(in the rows, 128 means zero)
The same turns and mirrors carry the whole set onto itself, and each row onto the other rows of its family. Which rows share a family with each named row? Give them in list order.
These 30 rows form 6 families of 5 rows each.
j417: [124 115 153 132 148 160 153 121 141]
j93: [112 114 151 136 114 152 135 121 102]
j936: [115 149 137 144 111 130 159 153 143]
j333: [139 117 120 129 138 106 119 167 147]
j492: [140 144 112 141 143 104 149 144 142]
j350: [132 109 125 120 140 112 101 160 130]
j132: [126 138 120 152 142 108 162 138 147]
j62: [151 118 118 149 140 119 154 117 125]
j17: [ 99 135 155 108 154 148 121 144 137]
j781: [132 109 127 155 143 125 160 109 124]
j391: [110 114 158 116 151 161 129 124 126]
j68: [119 113 137 148 115 148 143 102 134]
j860: [ 93 133 150 117 120 140 114 141 105]
j230: [119 138 129 153 115 131 155 125 159]
j607: [136 106 125 132 146 126 125 109  99]
j89: [151  88 126 138 135 125 126 138 130]
j216: [ 99 155 130 134 121 120 130 147 157]
j635: [125 122 142 151 110 146 163 125 126]
j182: [153 104 120 141 132 114 135 153 146]
j665: [100 115 143 129 121 146 112 108 117]
j561: [ 97 155 141 124 118 126 130 162 130]
j24: [120 150 117 120 149  99 117 152 127]
j21: [ 94 129 133 118 153 111 107 136 107]
j173: [113 102 135 133 149 128 125 109  99]
j826: [123 134 148 133 146 148 162 139 159]
j782: [102 150 123 129 150  99 130 155 138]
j909: [107 146 149 117 152 141 140 153 158]
j821: [138  92 129 125 139 122 105 142 119]
j497: [ 87 141 139 119 125 128 102 135 131]
j843: [117 126 125 115 152 114 103 131 101]

Same family as j665: j68, j230, j216, j497
Same family as j89: j333, j350, j182, j821
Same family as j417: j17, j391, j826, j909

The same turns and mirrors carry the whole set onto itself, and each row onto the other rows of its family. Which rows share a family with each named row? Give them in list order.
These 18 rows form 3 families of 6 rows each.
j294: [129 114  96 117 129 162 136 119 137 102 126 134  68  94 150]
j402: [ 85 114 118  97  93 176 133 127 158 123 143 102 102 122 131]
j872: [ 78 105 118 112  89 162 132 114 139 145  96  90 141  89 115]
j396: [108 121 114  90 104 176 124 138 139 145  69 108 123  88 116]
j297: [106 105 126 103  87 146 119 149 164 142 120 121  80 114 143]
j450: [123  88 106 109 133 177 140 104 152 100 120 109 113 105 172]
j560: [104 125 139 135 108 181 126 100 135  94  95 127  89  84 122]
j702: [121 135 108 149 131 146 155 126 143 143  93 132 127 114 143]
j227: [ 98  84  79 106 111 134 139 126 149 149 123 102 116  95 163]
j996: [120  94  89 117  83 144 129  92 128 159 106 115 121 101 152]
j388: [ 98  94 140 133 106 179 122 109 163 112  71 127 104 107 157]
j274: [135 111 111 119 120 198 129 107 145 131 140 134 110 104 149]
j392: [ 93 118 149 140 111 156 145 112 157 101  97 103 123 118 134]
j958: [113 108 102 153 134 141 141 115 128 121  79 132 102  67 140]
j458: [ 81 116 104 111  77 154 123 107 138 121 117 125  64 107 134]
j578: [123 111 109 122 147 150 151 136 142 129  95 101 141  80 141]
j703: [101 101  62 105 109 158 129 113 120 143 103 125  92  73 140]
j999: [ 78 137 107 127 102 156 132 131 129 143  90 122 100  75 103]

Same family as j396: j297, j702, j996, j388, j274
Same family as j450: j402, j872, j227, j392, j578

The same turns and mirrors carry the whole set onto itself, and each row onto the other rows of its family. Which rows share a family with each named row? Give them in list order.
These 15 rows form 5 families of 3 rows each.
j610: [107 105 112 122 119 132 121 106 130  82  78 139 133 136 140 141  97 121
 145 120 135 145]
j554: [125 118  86 120 121 132 134 110 122  70  93 136 114 131 120 146  91 108
 140 116 122 164]
j693: [162 106  99 135 124 129 150  90 165 111  99 106 159 161 140 165 108 129
 105  83 156 136]
j636: [122 126 144 136  98 143 148 100 157  96 155  93 148 156  88 155  97 133
 134 124  95 141]
j911: [123  96 137 111 123 169 132  80 167 116 153 113 121 139  93 159  80 127
 137 122 126 161]
j673: [143  98  88 141 122 106 156 118 152 119 118  87 141 158 113 185 119 129
 117  73 155 149]
j175: [148 110  70 125 119 127 168  88 169 117 126 106 142 167 118 173 103 127
 109  82 141 138]
j385: [140 101 140 139 126 138 118 106 186 133 154 111 137 142 119 165  85 117
 143 132 150 177]
j70: [128 111 116 136 112 114 115 115 119  75  94 104 111 130 124 156 104  99
 150 113 142 169]
j908: [136 109  79 145 116  98 145 119 177 133 125 119 152 167 144 171 103 116
 131 105 155 150]
j339: [127 140 120 143  99 126 146 116 130  65 120 107 143 147 102 145 103 119
 138 122  90 145]
j140: [123 109 104 145 133 114 122 143 141  97 109 139 132 127 128 154  93 112
 152 131 137 186]
j866: [140 137 104 146  99 120 169 108 152  91 135  93 160 168 102 161 113 131
 118  98 102 130]
j900: [104  82 148 121 111 139 122  95 161 130 148  91 121 148  99 172  95 127
 150 113 144 154]
j924: [122  82 153 123 139 168 132  97 165 123 131 116 145 137 102 160  92 149
 128 112 140 156]

Same family as j693: j610, j924
Same family as j636: j339, j866
Same family as j175: j554, j911

The same turns and mirrors carry the whole set onto itself, and each row onto the other rows of its family. Which rows share a family with each named row? Give them in list order.
These 15 rows form 5 families of 3 rows each.
j272: [112 114 114 157 135 127 144 122 150 147]
j31: [142 143 145 140 135 126 132 155 106 137]
j5: [118 107 113 134 124 129 137 129 167 154]
j559: [118 115 153  85 104 142 114 120 132 113]
j705: [138 120 146  96  97 154 110 119 135 115]
j639: [ 98 101 128 134 131 122 136 125 162 149]
j651: [121 122 122  91 105 151 118 110 145 113]
j815: [100 133 120 142 131 136 134 118 164 146]
j536: [101  92 119 141 117 126 136 118 156 135]
j643: [129 128 149 150 123 141 128 139  90 145]
j242: [141 132 139 126 125 134 129 145  84 129]
j263: [126 128 156 132 137 119 134 155  98 138]
j159: [117 129 144  95 105 139 116 124 126  95]
j90: [119 126 127  82 103 159 114 125 125 131]
j888: [121 123 131 133 136 116 138 162  94 134]

Same family as j643: j815, j90
Same family as j159: j536, j888
Same family as j242: j272, j651
Same family as j559: j639, j263

The same turns and mirrors carry the whole set onto itself, and each row onto the other rows of its family. Which rows share a family with each named row? Give them in list order.
These 40 rows form 5 families of 8 rows each.
j343: [129 146 146 127 151 114 118 126 106 143 167 130  94 147 140 125  98 114]
j157: [121 159 126 121 143 119 110  95 157 119 164 137 131 139 131 138  76 100]
j255: [101  96 147 123 150 114 143 127 115 116 136 151  92 136 101 121 135 108]
j186: [122  96 133  93 158 123 141 123 111 119 135 154 105 116  97 112 127 103]
j265: [130 168 147 125 130 116 110 104 128 142 161  96 130 144 136 122  94 106]
j82: [120 117 115  89 153 126 131  97 155 107 138 158 140 110  95 127 100  94]
j368: [102 134 165 120 142 104 120 132  98 140 127 101 102 126 110  89 116 126]
j464: [128 137 130 107 109 122 111  93 150 112 124 102 168 132 114 116 118 107]
j763: [123 100 126 113 147 115 127 139 115 107 132 165 104 136 127 120 121 122]
j374: [130 122 160 102 142 115 137 138  95 128 136 102 116 114 115  89 128 113]
j720: [135 121 151 113 117 116 118 123  98 137 126  95 130 141 124 103 141 118]
j654: [132 136 137 100 173 115 122 129  94 153 154 139 106 132 125 123 108 112]
j519: [116  96 150 121 108 127 143 107 138  98 133 122 117 121  94  99 131  95]
j840: [134 166 150 101 150 111 117 122 113 141 150  91 143 121 134 107  98 113]
j204: [111 126 171 130 137 107 136 135 100 130 136 100 106 138 117 103 136 118]
j142: [124 153 134  95 137 118 123 100 155 108 139 105 165 106 111 110  91 100]
j686: [125 145 112 109 152 112 105 115 144 112 146 157 138 141 142 140  86 119]
j8: [119 142 134 118 114 125 121  84 169 102 147 114 150 126 108 119  96  91]
j334: [120 108 144  97 130 122 142 116 137  95 125 116 141  98  94  91 123 100]
j445: [118 109 112 108 141 118 122 117 151  89 131 171 131 128 120 128 105 113]
j372: [130 135 126 114 156 110 111 137 110 128 147 152 111 148 149 132 102 128]
j735: [114 172 155 129 145 105 114 112 127 139 152  89 140 143 133 124 101 116]
j277: [ 93 109 153 114 126 114 131 116 134 103 114 118 120 110  84  86 121 111]
j455: [105 173 151 118 145 104 100 109 128 142 141  94 135 130 122 107  85 120]
j742: [102 150 140 122 128 114 124  93 170 100 139 108 162 125 106 123  99 100]
j18: [112 144 149 126 166 106 122 126 104 149 155 134 100 153 131 136 111 116]
j454: [105 149 143 115 168 107 105 117 105 159 145 133  98 143 119 125  96 121]
j677: [ 99 159 123 109 159 110  97  90 152 134 143 141 132 133 107 135  76 109]
j81: [130 158 119  93 169 117 112 101 137 138 157 139 141 127 125 138  83 103]
j510: [124 103 140 109 106 122 127 110 128 108 115 108 142 128 104 102 142 108]
j968: [ 95 114 126 118 143 118 135  97 165  94 136 157 131 128  94 136 111  97]
j105: [128 124 163 127 126 118 131 127  97 137 148 104  96 139 121 102 127 109]
j966: [ 97 106 153 123 122 117 147 114 142  94 124 117 130 120  90 103 134 101]
j649: [ 94 147 138 112 129 112 112  92 164 105 126 111 152 112  95 105  88 108]
j655: [ 96 102 143 113 153 112 126 121 108 132 126 150  87 128  91 108 121 114]
j517: [118  96 147 125 135 122 142 129 113 112 147 149  83 133 111 109 125 106]
j808: [106 163 128 122 159 112 112  96 154 128 155 138 139 145 124 149  87 105]
j377: [136 154 141 113 121 115 104 106 121 138 134  90 154 144 134 119 116 116]
j280: [111 110 125 118 127 127 133  98 164  88 145 157 121 123 101 122 102  93]
j974: [ 90 111 124 106 146 118 121  94 155 107 124 158 122 118  81 119 103 102]

Same family as j763: j464, j720, j686, j445, j372, j510, j377
Same family as j255: j204, j735, j742, j18, j968, j966, j808
Same family as j655: j368, j277, j455, j454, j677, j649, j974

